In the data rows, zero lies at 4.5, halfway between 4 and 5.
Some points, one per row:
[6 6 3 5 4 5 2 7 1 6 2 9 4 9 5 3 6 7 1 2 7 5 8 5 5 4 6 0]
[4 4 6 4 5 5 7 3 7 4 7 1 4 2 4 6 3 2 7 7 4 5 2 4 4 4 3 7]
[5 5 4 4 4 5 4 5 4 5 4 6 5 5 4 3 5 4 5 4 5 4 5 5 5 5 5 5]
[7 5 2 6 4 4 1 8 1 4 1 9 4 9 6 4 7 9 0 0 7 4 9 5 5 4 9 0]
[5 4 5 3 4 5 5 4 4 5 4 4 4 5 4 3 4 3 6 5 4 5 4 4 5 5 3 6]
[3 5 6 7 6 4 4 3 6 2 5 2 4 4 6 9 4 7 4 6 5 4 4 5 3 2 7 2]
[6 6 2 4 4 6 3 7 2 7 2 9 5 9 4 1 6 7 2 2 6 5 7 6 6 5 6 2]
[5 5 4 6 5 4 3 6 4 4 4 6 4 7 5 6 5 7 1 3 6 4 6 5 4 3 7 1]
[2 4 6 6 5 3 6 3 7 3 6 0 5 2 6 9 3 5 6 6 4 4 3 4 3 3 5 5]
[5 5 3 5 4 4 2 6 2 5 2 8 4 8 5 5 5 7 1 3 6 4 6 5 5 4 6 1]
[5 6 3 5 4 4 3 6 3 5 3 8 5 7 4 4 6 6 2 3 5 4 7 4 4 5 6 1]
[4 4 5 6 4 4 5 4 6 4 5 3 4 3 5 6 5 4 5 5 4 4 3 4 5 5 4 5]
[2 3 9 5 5 4 8 1 9 2 9 0 5 0 5 8 2 2 9 8 2 4 0 4 2 4 2 9]
[5 6 3 4 4 5 4 6 4 5 3 7 4 6 4 4 5 6 3 3 5 5 7 5 6 4 7 2]
[2 3 8 4 4 4 8 1 9 3 8 0 5 0 5 7 2 0 9 8 2 5 0 4 3 4 2 9]
[5 5 5 4 5 4 4 5 4 5 4 5 4 5 4 4 5 6 4 4 5 4 6 5 5 4 5 3]
[5 5 4 4 4 5 4 5 3 5 4 6 5 5 4 3 5 4 4 4 5 4 5 4 5 5 5 4]
[6 5 3 2 3 6 4 5 3 8 3 8 4 6 2 0 5 3 4 3 5 5 6 4 6 6 3 6]
[5 5 4 6 5 4 3 6 4 3 3 6 5 6 6 6 5 7 2 3 5 4 6 5 4 4 7 2]
[6 4 5 5 5 4 4 5 4 4 4 6 4 6 5 5 4 6 3 4 5 4 5 4 4 5 5 3]
[6 5 2 6 5 4 1 8 1 4 2 9 5 9 6 4 6 9 0 2 6 5 8 6 5 4 9 0]
[7 5 2 2 2 7 3 5 2 8 3 9 4 7 2 0 6 2 5 3 4 5 6 4 7 7 3 6]
[6 5 1 5 4 5 2 7 1 6 1 9 4 9 4 2 6 7 1 1 7 4 8 4 5 5 7 0]
[3 4 7 5 5 3 7 3 8 2 6 0 5 2 6 8 3 4 6 6 3 4 2 4 4 3 4 6]
[2 4 8 4 5 5 8 1 9 3 9 0 5 0 5 7 2 2 9 8 2 5 0 4 4 4 2 8]
[4 4 5 5 4 4 5 4 5 4 5 3 4 3 4 5 4 4 5 4 4 4 4 4 4 4 4 5]
[5 5 2 4 4 5 4 5 3 7 3 7 4 7 4 3 5 5 4 4 5 5 6 4 6 5 5 4]
[7 5 2 4 5 5 2 7 0 7 1 9 4 9 4 1 7 7 2 1 5 5 8 5 5 5 7 1]
[4 5 4 6 6 3 3 5 5 3 4 4 4 6 6 8 4 8 2 3 5 4 5 5 4 3 7 1]
[4 5 4 5 5 4 4 4 5 4 5 3 5 4 5 6 5 5 3 4 5 4 4 5 4 4 5 3]
[3 4 8 4 4 5 8 1 8 3 8 0 5 0 5 6 2 0 9 8 3 4 0 3 3 5 1 9]
[7 6 2 2 2 7 3 6 1 9 2 9 5 7 2 0 6 3 5 4 5 5 7 4 7 7 2 5]
[6 5 3 3 4 6 4 5 4 7 4 7 5 5 3 0 5 3 4 4 5 5 6 4 6 6 3 6]
[3 4 5 6 5 3 5 3 6 3 6 1 5 3 6 8 4 5 5 6 4 5 3 5 3 3 5 4]
[6 5 2 4 4 5 2 7 2 5 2 9 4 8 5 2 6 7 1 3 6 5 8 5 6 5 6 1]
[4 4 5 4 5 5 6 3 6 4 6 2 5 2 3 5 3 2 7 6 3 5 2 4 4 4 3 7]
[4 4 5 3 5 4 7 3 7 5 7 1 5 1 5 5 3 2 7 6 4 4 2 4 4 5 3 7]
[6 5 3 3 4 6 5 5 3 6 3 7 5 5 3 0 5 3 5 4 5 5 5 4 6 6 3 5]
[6 5 3 3 4 5 4 5 3 7 3 8 4 6 3 0 6 4 5 4 4 5 5 4 6 6 2 6]
[3 4 6 5 5 4 7 2 8 2 7 0 5 1 6 8 3 4 7 6 3 4 1 4 3 4 4 7]
[3 5 5 7 6 3 5 4 7 3 6 1 4 3 7 9 4 6 4 5 4 4 3 5 3 3 6 4]
[6 4 4 2 3 6 5 4 4 7 5 6 4 3 2 0 4 0 7 5 4 5 3 4 7 7 0 9]
[6 5 3 2 4 6 5 4 3 6 4 7 4 5 3 1 4 3 5 5 5 5 5 4 6 6 3 5]
[3 5 5 6 5 4 4 5 5 3 4 3 4 5 6 8 4 7 3 4 5 4 5 5 3 3 7 1]
[5 5 4 4 4 5 3 6 3 6 3 9 5 8 4 2 5 5 3 3 5 4 6 4 6 5 5 3]
[2 4 7 7 6 3 6 3 8 1 8 0 5 1 7 9 3 5 6 6 3 4 3 5 2 3 6 5]
[3 4 6 6 5 3 4 4 6 2 5 2 5 3 6 8 4 6 4 5 4 4 4 5 3 3 6 3]
[4 4 5 4 4 5 6 4 5 5 5 4 5 3 3 4 4 3 6 5 4 5 4 4 5 5 3 6]
[5 5 3 5 4 4 3 5 3 5 4 6 5 6 4 4 5 5 3 3 5 5 6 4 5 5 5 3]
[6 5 3 3 4 5 4 5 3 6 3 8 5 6 3 2 5 4 4 3 5 5 5 4 6 5 4 5]
[3 4 6 5 6 4 5 4 7 3 6 1 4 3 6 8 4 5 5 6 4 4 3 5 3 4 6 4]
[5 6 3 5 5 4 2 7 2 4 2 8 4 9 5 5 6 9 0 2 6 4 8 6 4 3 8 0]
[6 5 3 2 4 6 4 5 3 8 4 8 5 6 3 1 5 2 5 4 4 5 6 4 6 6 3 6]
[3 4 6 3 4 6 7 2 7 4 7 1 4 2 5 5 3 2 7 6 3 4 2 3 4 4 3 7]
[6 6 2 3 4 6 3 7 2 8 3 9 4 7 2 0 5 4 4 3 5 5 7 4 6 6 4 4]
[2 3 8 5 6 3 7 2 8 2 8 0 4 0 5 8 3 4 7 7 4 4 1 4 2 3 4 6]
[5 5 4 5 5 4 3 5 3 5 3 7 5 7 5 4 5 7 3 3 4 5 6 5 5 5 5 2]
[3 5 5 5 6 3 5 3 6 3 5 2 5 3 6 7 4 5 5 5 4 4 3 4 3 4 6 4]
[5 5 4 4 4 5 4 5 4 6 4 7 4 6 4 2 5 4 4 4 5 5 5 4 5 6 4 4]
[6 6 2 5 5 4 2 7 0 6 2 9 5 9 4 2 6 7 1 1 6 5 8 5 6 5 7 0]
[2 3 7 7 6 3 6 3 7 1 7 0 5 2 7 9 4 6 4 5 4 4 2 5 1 3 6 4]
[6 5 4 3 4 5 4 5 3 6 4 6 5 6 4 3 5 4 5 5 5 5 5 5 5 5 4 5]
[3 4 7 4 5 5 7 2 8 3 7 0 5 0 4 6 3 1 8 7 3 5 2 4 3 5 2 9]
[5 5 5 5 4 4 4 5 4 4 4 5 5 5 5 5 5 6 3 5 5 5 5 5 4 4 6 3]
[4 4 6 5 5 4 6 2 7 3 7 1 5 2 5 7 3 3 6 6 4 4 2 4 3 4 4 6]
[6 5 3 3 4 6 4 5 3 6 3 8 4 6 4 1 5 3 5 4 5 5 5 4 6 6 3 5]
[2 3 9 3 4 5 9 0 9 3 9 0 5 0 4 6 1 0 9 9 1 4 0 3 3 5 0 9]
[3 4 7 6 5 3 6 4 7 2 6 1 4 3 6 8 3 5 5 5 3 4 3 4 3 3 5 4]
[4 5 5 5 4 5 5 5 4 5 4 4 4 5 5 5 5 4 4 5 5 4 5 4 5 5 5 4]
[1 3 8 6 5 3 8 1 9 1 8 0 5 0 6 9 2 4 8 8 3 4 0 4 2 3 4 8]
[6 4 3 3 4 6 5 6 3 7 3 7 5 5 3 1 5 3 5 4 5 5 5 5 6 6 3 7]
[6 5 3 4 5 5 3 6 3 6 3 8 5 8 5 3 6 6 2 3 6 4 6 5 5 5 6 3]
[6 5 1 4 4 6 2 7 1 7 2 9 5 9 3 1 6 6 2 2 6 5 7 5 7 5 6 2]
[5 5 4 5 4 4 4 5 4 3 4 5 4 5 5 6 5 6 3 4 5 4 6 5 4 4 5 3]
[6 6 2 5 4 4 2 7 2 5 2 9 4 9 5 4 7 8 1 2 7 5 8 5 5 4 8 0]
[5 5 2 7 6 3 2 7 3 3 2 8 5 9 6 6 5 9 0 2 7 4 8 7 3 3 9 0]
[5 5 4 5 5 4 3 6 3 5 3 7 5 6 6 5 5 6 2 3 5 4 6 5 4 4 7 2]
[5 5 4 3 4 5 4 4 4 6 4 6 5 5 3 2 4 3 5 5 4 5 5 4 6 6 3 6]
[3 4 6 6 5 3 5 3 6 3 6 1 5 4 5 8 4 4 4 5 4 4 3 5 3 4 5 5]
[4 4 5 4 4 6 6 3 6 5 5 2 5 3 4 4 3 2 7 7 4 5 3 4 5 5 2 8]
[4 4 5 4 5 5 6 4 6 4 6 2 4 3 4 6 4 4 6 5 4 5 3 4 4 4 3 6]
[3 4 7 5 5 4 7 3 7 2 7 0 5 1 5 8 3 4 7 7 4 4 2 5 3 4 4 6]
[6 5 3 3 3 6 3 6 2 7 3 9 4 7 3 0 5 4 5 3 5 5 6 4 6 6 3 4]
[7 5 1 4 3 6 1 8 0 8 1 9 5 9 3 0 7 5 1 1 6 5 9 5 7 6 5 2]
[4 5 5 4 5 5 4 4 5 5 5 4 4 4 5 5 4 4 5 5 5 5 4 4 5 5 4 5]
[4 4 6 3 4 5 7 2 7 6 6 2 5 1 3 2 4 0 9 6 3 5 2 4 5 6 1 9]
[4 5 5 4 4 4 4 5 5 5 5 4 5 4 5 5 4 5 4 4 5 4 4 4 5 4 5 5]
12 more points follow, each with its number after it:
[4 4 5 5 5 4 4 4 5 4 4 4 5 4 5 4 4 4 4 4 4 4 5 5 4 5 5 4] 0
[2 4 7 6 5 3 6 3 8 2 7 0 5 0 6 9 3 4 6 7 4 4 1 5 2 3 5 6] 1
[7 5 3 2 3 6 4 6 3 7 3 9 5 5 2 0 5 2 5 4 5 5 5 3 7 6 2 6] 2
[6 5 3 3 4 5 4 5 3 6 3 8 4 6 2 1 5 4 4 3 5 5 6 4 6 6 4 5] 3
[3 3 7 6 6 3 7 2 8 2 7 0 4 1 6 9 3 4 6 7 4 5 1 4 3 2 5 5] 4
[4 4 5 4 4 5 6 3 6 5 6 2 5 1 4 5 3 2 7 6 3 5 2 4 5 5 2 7] 5
[6 5 2 4 5 4 2 7 2 5 2 9 4 8 4 2 7 7 2 2 6 4 8 5 6 5 5 1] 6
[6 5 2 3 3 5 3 5 3 6 3 9 4 6 3 0 6 4 4 3 5 5 6 4 6 6 3 5] 7
[5 5 3 4 4 5 4 6 3 5 3 7 5 6 4 3 5 6 3 3 5 4 6 5 5 5 4 4] 8
[5 5 3 6 5 4 2 7 2 4 2 9 4 8 5 5 7 9 1 2 6 3 8 6 4 4 8 0] 9
[2 4 8 6 5 3 7 2 8 2 7 0 4 1 6 9 3 4 6 7 3 4 2 4 2 2 4 6] 10
[4 5 3 5 4 4 3 6 3 4 3 7 5 7 4 4 6 7 2 4 5 4 7 5 5 4 6 3] 11
Which two of these numbered points are nearest to each point below, looking only along the 2 directions in which the first points spread most? Their numbers follow each, nearest first.
[6 5 1 5 4 5 3 7 1 6 2 9 5 8 4 2 6 6 2 2 6 5 7 4 6 5 6 2] > 6 11
[2 3 7 5 6 3 7 2 8 2 7 0 5 2 6 9 3 4 6 6 4 4 1 5 3 3 4 6] > 1 4
[6 5 3 3 4 5 4 6 4 6 3 8 4 6 4 2 5 3 5 4 5 5 5 4 6 5 3 5] > 3 7
[6 5 2 6 6 3 1 7 3 4 2 8 4 9 5 5 7 8 1 2 6 4 8 5 4 4 8 0] > 9 6
[6 6 2 5 5 5 2 6 1 6 2 9 5 9 4 2 6 7 1 2 6 4 8 5 6 4 6 1] > 6 9
[5 4 5 2 4 6 7 3 6 5 6 1 5 1 3 3 2 0 9 7 2 6 2 4 5 5 1 9] > 5 0
[3 4 7 5 5 4 8 2 8 3 8 0 4 0 5 7 3 2 8 8 3 5 1 4 3 4 2 9] > 10 1
[4 5 5 5 5 4 6 4 6 4 5 3 5 4 5 6 5 6 4 5 4 5 4 5 4 4 5 4] > 0 5
[2 4 8 5 6 3 7 2 8 2 8 0 5 0 6 9 2 3 7 7 3 4 1 4 2 3 4 7] > 10 1
[2 4 6 7 6 2 5 4 7 1 6 0 5 3 7 9 4 7 4 5 4 4 4 5 2 3 7 3] > 4 1
[7 6 2 4 4 5 2 7 1 6 2 9 4 9 4 2 7 7 2 1 6 5 8 5 6 5 6 1] > 6 9
[5 5 3 5 5 5 4 6 3 5 4 7 4 7 4 4 5 7 2 3 6 5 7 6 5 4 6 2] > 11 8
[5 6 3 6 5 4 3 5 3 5 3 7 4 7 5 4 6 7 2 3 5 5 7 5 5 4 6 1] > 11 8
[6 4 4 1 3 7 5 4 3 7 5 7 5 4 2 0 5 0 7 5 4 6 4 3 6 8 1 9] > 2 3
[3 4 7 5 6 4 6 3 7 2 7 0 4 1 5 8 3 3 6 6 3 5 2 4 3 3 4 6] > 1 4
[3 4 8 6 5 4 7 2 8 2 7 0 5 0 6 8 3 4 7 7 4 4 1 4 3 4 3 8] > 10 1
[3 3 6 7 6 3 5 4 7 1 6 0 5 3 7 9 4 6 4 5 4 3 3 5 3 2 6 3] > 4 1
[5 4 4 4 3 6 4 4 3 6 3 7 5 6 3 2 5 3 4 4 5 5 6 5 6 5 4 5] > 3 7
[5 4 5 5 5 4 5 5 5 4 5 3 5 4 5 6 4 5 4 5 5 5 5 5 4 5 5 4] > 0 8
[3 5 7 6 5 3 6 3 7 3 7 0 4 1 6 9 3 5 6 6 4 4 2 4 3 3 5 5] > 4 1
[4 4 6 4 4 5 6 3 6 5 6 2 5 1 4 5 3 1 8 6 4 5 3 4 4 5 3 8] > 5 0
[4 4 5 5 5 4 5 5 4 4 5 4 4 4 5 6 5 5 5 5 5 4 4 4 5 4 5 5] > 0 8
[5 5 3 3 3 6 4 5 3 6 3 7 4 5 3 0 5 3 5 4 5 5 5 4 6 6 4 5] > 3 7
[5 5 4 4 4 6 4 5 4 6 4 7 4 5 3 1 5 4 5 4 5 5 5 5 5 6 3 5] > 3 7
[2 4 8 4 5 4 8 2 9 2 8 0 5 0 5 8 3 2 9 8 2 4 0 4 3 4 2 9] > 10 1
[1 4 8 5 5 4 9 1 9 2 9 0 4 0 6 9 2 2 8 8 3 4 0 4 3 4 2 9] > 10 1
[6 5 3 8 5 3 1 8 2 3 2 9 4 9 7 8 6 9 0 1 7 4 9 6 3 3 9 0] > 9 11
[2 4 9 5 6 3 8 1 9 1 9 0 6 0 5 9 2 1 9 9 2 5 0 4 2 3 2 9] > 10 1
[6 5 2 4 4 4 2 7 1 6 2 9 5 9 4 2 6 7 1 2 6 4 8 5 5 5 6 1] > 6 9
[4 4 6 2 4 5 7 2 6 5 6 2 4 0 3 3 3 0 8 7 3 5 2 3 5 6 1 9] > 5 0
[4 4 6 4 4 5 6 3 6 5 6 2 4 2 4 4 3 2 8 6 4 5 2 4 5 5 3 8] > 5 0
[6 5 3 2 3 6 4 5 2 7 4 8 5 5 2 0 5 2 5 5 5 5 6 4 6 6 2 7] > 2 7
[3 4 6 6 5 4 5 4 6 2 5 1 4 3 6 8 4 5 5 5 4 5 4 4 3 3 5 4] > 4 1
[5 5 3 4 4 5 4 6 3 5 3 6 4 7 4 2 5 5 4 3 5 5 5 4 6 4 5 4] > 8 3
[6 5 3 2 2 6 4 6 2 7 3 8 5 6 2 0 5 2 5 4 5 5 5 4 7 7 2 7] > 2 7
[4 4 5 4 5 4 4 5 4 4 5 3 4 4 5 5 5 5 5 5 4 4 4 5 3 4 5 5] > 0 8
[6 5 2 3 4 6 3 6 1 8 2 9 5 7 2 0 6 3 4 3 6 5 7 5 6 6 4 5] > 7 3
[4 5 5 4 5 4 5 4 5 4 5 4 5 4 5 6 4 4 4 4 4 5 4 4 4 5 4 4] > 0 8
[4 4 5 4 5 4 4 4 5 4 4 4 5 4 5 5 4 5 5 4 4 5 4 4 4 4 5 5] > 0 8
[4 4 6 3 4 5 6 3 6 5 6 2 5 2 4 4 3 2 7 6 4 4 2 4 5 5 2 8] > 5 0
[3 4 6 6 5 4 6 3 7 2 6 0 5 3 6 9 3 6 5 6 4 4 3 5 3 3 6 4] > 4 1
[7 5 1 4 4 5 1 7 0 7 1 9 5 9 4 1 7 7 1 2 6 4 9 5 6 5 6 1] > 6 9
[4 4 6 3 5 5 6 3 6 4 6 2 4 1 4 5 4 1 7 6 4 5 3 4 5 5 2 8] > 5 0
[5 4 4 3 4 6 4 4 3 6 4 6 4 5 4 1 5 4 5 4 4 4 5 4 6 6 4 6] > 3 7
[5 5 3 3 4 5 4 5 3 7 3 8 4 6 3 1 5 4 4 3 5 5 5 5 6 5 4 4] > 3 7
[1 2 9 4 5 4 9 0 9 1 9 0 4 0 5 9 1 1 9 8 2 4 0 3 2 4 1 9] > 10 1
[6 5 2 5 4 5 2 6 2 6 2 9 5 8 4 2 6 6 2 2 6 5 7 5 6 6 6 2] > 6 11
[2 4 7 4 5 4 7 2 9 3 8 0 4 0 5 8 2 3 7 7 3 4 1 4 3 4 3 8] > 10 1
[2 4 8 4 5 3 7 2 9 2 9 0 4 0 5 8 2 3 8 7 2 4 0 4 3 4 2 8] > 10 1
[4 4 5 4 5 5 7 3 6 4 6 2 5 2 4 4 3 2 7 6 3 4 3 5 4 6 2 7] > 5 0
[7 5 2 3 3 7 3 7 1 7 2 9 4 8 2 0 6 4 4 3 5 5 7 5 7 6 3 4] > 7 3
[3 4 7 5 5 4 7 2 8 3 7 0 5 0 5 7 3 2 8 7 3 4 1 4 4 4 2 8] > 10 5
[4 4 6 4 5 4 6 3 6 5 6 2 5 2 4 5 4 2 7 6 3 5 2 4 5 5 2 7] > 5 0
[7 5 1 2 3 7 3 7 0 9 1 9 4 8 2 0 6 3 3 2 6 5 8 5 7 7 3 5] > 7 2
[2 3 7 6 6 3 7 2 9 2 8 0 4 1 6 9 2 4 6 7 3 4 1 4 2 4 4 7] > 10 1
[4 5 6 2 4 6 6 3 6 5 6 2 4 2 3 3 3 0 8 7 4 4 2 4 5 5 2 9] > 5 0
[6 5 3 3 4 5 5 5 3 6 4 8 4 6 3 2 5 4 4 4 5 5 6 4 6 5 3 5] > 3 7
[4 4 6 4 4 6 7 2 6 4 6 1 5 1 4 5 4 2 7 6 3 5 2 4 5 5 2 8] > 5 10
[5 6 4 5 4 4 4 6 3 5 3 7 4 7 5 4 5 6 2 3 6 5 6 5 5 4 6 2] > 11 8
[7 6 1 4 4 6 2 8 0 7 1 9 4 9 4 0 6 7 1 1 7 4 9 5 6 5 7 1] > 6 9
[6 5 2 5 5 4 2 7 2 6 2 9 4 8 5 3 6 6 2 2 5 5 8 6 5 5 6 2] > 6 11
[6 5 3 3 2 6 5 4 3 8 4 8 5 5 3 0 4 2 6 4 4 6 5 4 6 7 2 7] > 2 3
[4 4 7 4 4 5 6 3 6 4 6 1 4 1 4 5 4 2 8 6 4 5 2 4 4 6 2 8] > 5 10
[7 5 2 2 3 6 3 6 1 8 3 9 5 8 3 0 6 4 4 4 5 5 7 4 7 6 4 5] > 7 3
[4 4 6 3 4 6 7 3 6 5 6 2 4 2 3 3 4 1 8 7 4 5 2 3 5 6 1 9] > 5 0
[4 5 5 6 5 4 5 4 5 3 5 3 4 4 5 7 4 5 4 4 4 5 4 5 3 3 5 4] > 0 4
[4 4 5 3 5 5 6 3 6 5 6 2 4 3 4 4 3 2 8 6 3 5 3 4 5 6 2 7] > 5 0
[2 3 8 4 5 4 8 2 9 2 9 0 4 0 5 8 2 1 9 8 2 5 0 4 3 4 1 9] > 10 1
[6 5 2 4 4 5 1 7 1 6 1 9 5 9 4 3 6 7 2 2 5 5 8 6 5 4 7 1] > 6 9
[6 5 4 5 4 5 4 5 3 6 3 7 5 6 4 3 6 5 3 3 5 4 6 5 5 5 5 3] > 8 11
[4 4 5 5 4 4 5 4 5 4 5 3 5 4 5 6 4 4 5 5 5 4 4 5 4 5 5 4] > 0 5
[6 5 2 5 5 5 2 8 1 7 1 9 4 9 4 2 7 7 1 2 6 5 8 5 6 5 7 0] > 6 9
[6 5 2 8 6 3 1 8 2 3 2 9 4 9 7 7 7 9 0 1 7 4 9 6 4 3 9 0] > 9 6
[7 5 2 3 3 7 3 6 1 8 2 9 4 7 2 0 6 3 4 2 5 5 7 4 7 6 4 5] > 7 3
[5 6 2 7 5 3 2 6 2 4 2 8 4 9 6 7 6 9 0 2 6 4 8 6 4 3 9 0] > 9 11
[3 3 8 6 5 3 7 2 8 2 7 0 4 1 6 9 3 4 7 7 3 4 1 4 3 3 4 7] > 10 1
[4 5 4 5 5 5 5 4 5 4 5 4 4 4 5 5 5 5 4 5 5 5 5 5 4 4 6 4] > 0 8
[6 5 2 4 4 5 3 6 2 5 2 8 3 8 4 2 6 6 2 2 6 4 7 5 6 5 6 2] > 6 11
[6 5 2 5 4 4 3 6 2 6 2 9 4 8 4 2 6 6 2 2 6 5 7 6 5 5 6 2] > 6 11
[5 5 4 6 5 4 3 6 3 4 4 7 4 7 5 5 5 7 2 3 6 5 6 5 4 4 6 2] > 11 8
[5 5 3 5 4 4 3 6 3 4 3 7 5 7 5 4 6 7 2 2 6 4 6 5 4 4 6 1] > 11 9
[2 4 6 6 5 3 6 4 6 2 6 0 4 3 6 9 4 6 4 5 4 4 4 4 3 3 6 4] > 4 1
[5 5 3 4 4 5 3 5 3 6 3 7 4 6 4 3 5 5 3 3 5 4 6 4 6 5 5 3] > 8 11
[6 5 2 2 2 7 3 6 1 8 3 9 5 6 1 0 5 1 5 4 5 6 6 4 7 8 2 7] > 2 7
[5 5 4 5 5 4 3 5 3 5 3 7 4 7 5 5 5 7 2 3 6 4 6 5 4 4 6 2] > 11 8
[6 5 2 2 3 6 3 6 2 7 2 9 4 7 2 0 6 3 4 3 5 5 6 4 7 6 4 5] > 7 3
[5 4 3 4 4 4 4 6 3 6 4 7 4 6 4 3 5 5 3 4 5 5 6 4 5 5 4 4] > 8 3
[5 5 4 6 5 4 3 5 4 4 4 6 3 7 6 5 5 7 2 3 5 4 6 5 4 4 7 2] > 11 8
[5 5 3 4 4 6 4 5 3 6 3 7 4 5 4 2 5 3 4 4 5 5 6 5 6 6 3 6] > 3 7
[4 5 4 4 5 4 3 6 3 5 3 7 4 7 5 5 6 7 3 3 5 4 6 5 5 4 6 2] > 11 8
[2 4 7 6 5 2 6 3 8 2 7 0 4 1 6 9 3 5 6 6 4 4 2 4 2 3 5 5] > 4 1
[3 4 6 4 4 5 7 3 7 5 6 1 5 1 4 4 3 1 8 7 4 5 2 4 5 5 2 8] > 5 10
[2 4 6 6 6 3 5 3 7 1 6 0 5 3 6 9 3 5 6 6 4 3 3 4 3 3 6 5] > 4 1
[5 5 4 5 5 4 3 6 3 3 4 5 5 6 6 6 5 7 2 3 5 4 5 6 4 3 6 2] > 11 0
[7 5 2 3 3 6 3 6 2 7 2 9 5 7 3 0 5 4 4 3 6 5 7 4 6 6 4 4] > 7 3
[4 4 6 3 4 5 7 1 6 5 6 1 5 1 3 4 3 1 8 7 3 4 2 3 5 5 2 9] > 5 10
[1 3 9 5 5 4 9 1 9 2 9 0 5 0 5 8 1 1 9 8 2 4 0 4 3 4 1 9] > 10 1
[7 6 2 2 3 6 2 7 1 8 2 9 5 8 2 0 5 5 4 3 6 5 7 4 7 7 4 3] > 7 3
[6 5 3 2 3 6 4 5 3 7 4 8 5 5 2 0 4 2 6 4 5 5 5 4 7 6 2 7] > 2 7
[5 5 3 5 4 5 3 5 3 5 3 7 4 6 4 3 5 5 3 4 5 5 6 5 6 5 5 3] > 8 11
[5 4 4 5 5 4 3 5 4 4 4 6 4 6 5 6 5 7 3 3 6 4 6 5 4 4 6 3] > 11 8
[6 5 3 6 5 4 2 8 2 4 2 9 4 9 5 5 6 9 0 2 6 4 8 5 4 4 8 0] > 9 6
[6 5 3 3 4 6 4 6 3 6 3 8 4 6 4 2 5 5 4 3 5 5 6 5 6 6 4 4] > 3 7
[6 5 4 4 4 5 4 6 4 6 3 8 4 7 4 2 5 5 3 4 6 5 6 5 5 5 5 3] > 8 3
[6 4 4 4 4 5 4 5 3 5 4 8 5 7 4 3 5 4 4 4 5 5 5 4 5 5 4 3] > 8 3
[5 4 6 3 4 5 6 3 5 5 5 2 4 2 4 4 3 2 8 6 3 4 2 4 4 5 2 7] > 5 0
[8 5 1 5 4 5 1 8 0 7 1 9 4 9 4 1 7 8 1 1 6 5 9 6 6 4 7 0] > 6 9
[6 4 3 3 4 5 4 6 2 7 2 9 5 6 3 0 6 4 4 4 6 6 6 4 7 6 4 5] > 7 3
[6 5 3 3 4 5 4 5 4 7 4 8 5 6 3 1 5 3 5 4 5 5 5 5 5 6 3 5] > 3 7
[5 5 4 5 5 4 3 6 4 4 3 5 5 7 5 5 5 6 3 3 5 4 6 5 5 4 6 2] > 11 8
[5 5 5 4 4 4 5 4 5 4 6 4 4 4 4 5 4 5 5 5 4 4 4 4 4 4 5 5] > 0 5
[5 4 4 1 3 6 5 4 3 7 3 6 5 3 2 0 5 0 7 5 4 5 4 4 7 7 1 8] > 2 3
[2 3 8 6 5 3 7 2 8 1 7 0 4 0 6 9 2 3 7 7 3 4 1 4 3 3 4 6] > 10 1
[7 6 0 5 4 5 0 9 0 7 0 9 5 9 4 0 7 9 0 0 7 5 9 5 6 5 7 0] > 6 9
[4 4 5 3 4 6 6 3 6 5 6 2 5 1 3 4 3 2 7 5 3 5 2 3 5 5 2 7] > 5 0
[7 5 2 3 3 5 3 7 1 7 2 9 5 8 3 0 6 5 4 3 5 5 7 5 6 6 4 3] > 7 3
[4 4 5 5 4 4 5 4 5 3 5 4 5 4 5 6 4 5 4 5 4 4 5 4 4 4 5 4] > 0 8
[6 5 3 3 4 6 3 6 3 6 4 8 4 5 4 1 5 3 5 4 5 5 5 4 6 6 4 5] > 3 7
[3 5 7 6 5 4 7 3 6 2 6 0 5 1 5 8 3 5 6 7 3 4 2 4 3 3 5 6] > 4 1
[5 5 4 4 4 6 5 5 4 6 4 7 5 5 4 2 4 4 5 4 4 5 5 4 6 5 3 6] > 3 7
[7 5 3 4 4 6 3 5 2 6 3 8 4 7 3 2 4 5 3 4 5 5 6 4 5 5 3 4] > 3 7
[5 5 4 5 5 4 3 6 3 5 4 7 4 7 5 4 6 6 3 3 5 4 6 5 5 5 6 2] > 11 8
[4 4 6 4 4 5 6 3 6 4 7 2 5 2 5 5 3 2 7 6 4 4 3 4 4 5 3 8] > 5 0
[6 5 4 3 4 5 4 6 3 6 3 8 4 6 3 2 5 4 4 4 5 5 6 5 5 6 4 5] > 3 7
[3 4 7 5 6 2 6 3 8 2 7 0 5 1 6 9 3 5 6 6 4 4 2 4 2 3 5 5] > 4 1
[6 6 3 6 5 4 1 7 2 5 2 9 4 9 6 5 6 9 1 2 7 4 7 5 5 4 8 0] > 9 6
[4 4 6 4 4 5 7 3 7 4 6 1 4 1 4 5 3 2 7 6 3 4 3 4 4 5 2 8] > 5 10
[4 4 7 3 4 6 7 1 7 5 7 1 5 0 3 3 3 0 9 8 3 5 0 3 5 6 0 9] > 5 10
[3 4 6 6 6 3 4 4 7 2 6 1 4 3 6 9 4 5 4 5 4 4 3 5 3 3 6 3] > 4 1
[3 4 6 3 4 4 6 3 7 4 6 2 4 1 5 5 3 2 7 6 4 4 2 4 5 5 2 8] > 5 10
[4 4 5 6 5 3 5 5 5 4 5 3 5 4 6 7 4 6 4 5 4 4 4 4 3 4 5 4] > 0 11
[4 4 5 2 4 5 7 3 6 6 6 4 5 2 3 2 4 1 7 6 3 5 3 4 5 5 1 8] > 5 0
[5 5 3 6 6 4 1 7 2 4 3 8 5 9 6 7 7 9 0 2 6 3 8 6 4 4 9 0] > 9 11
[4 4 5 5 5 4 5 5 5 3 4 4 5 4 5 5 5 5 4 4 5 4 5 5 4 4 5 4] > 0 8
[6 5 2 4 5 6 2 6 2 7 2 9 4 8 4 2 6 6 2 3 6 4 7 5 6 5 5 3] > 6 8
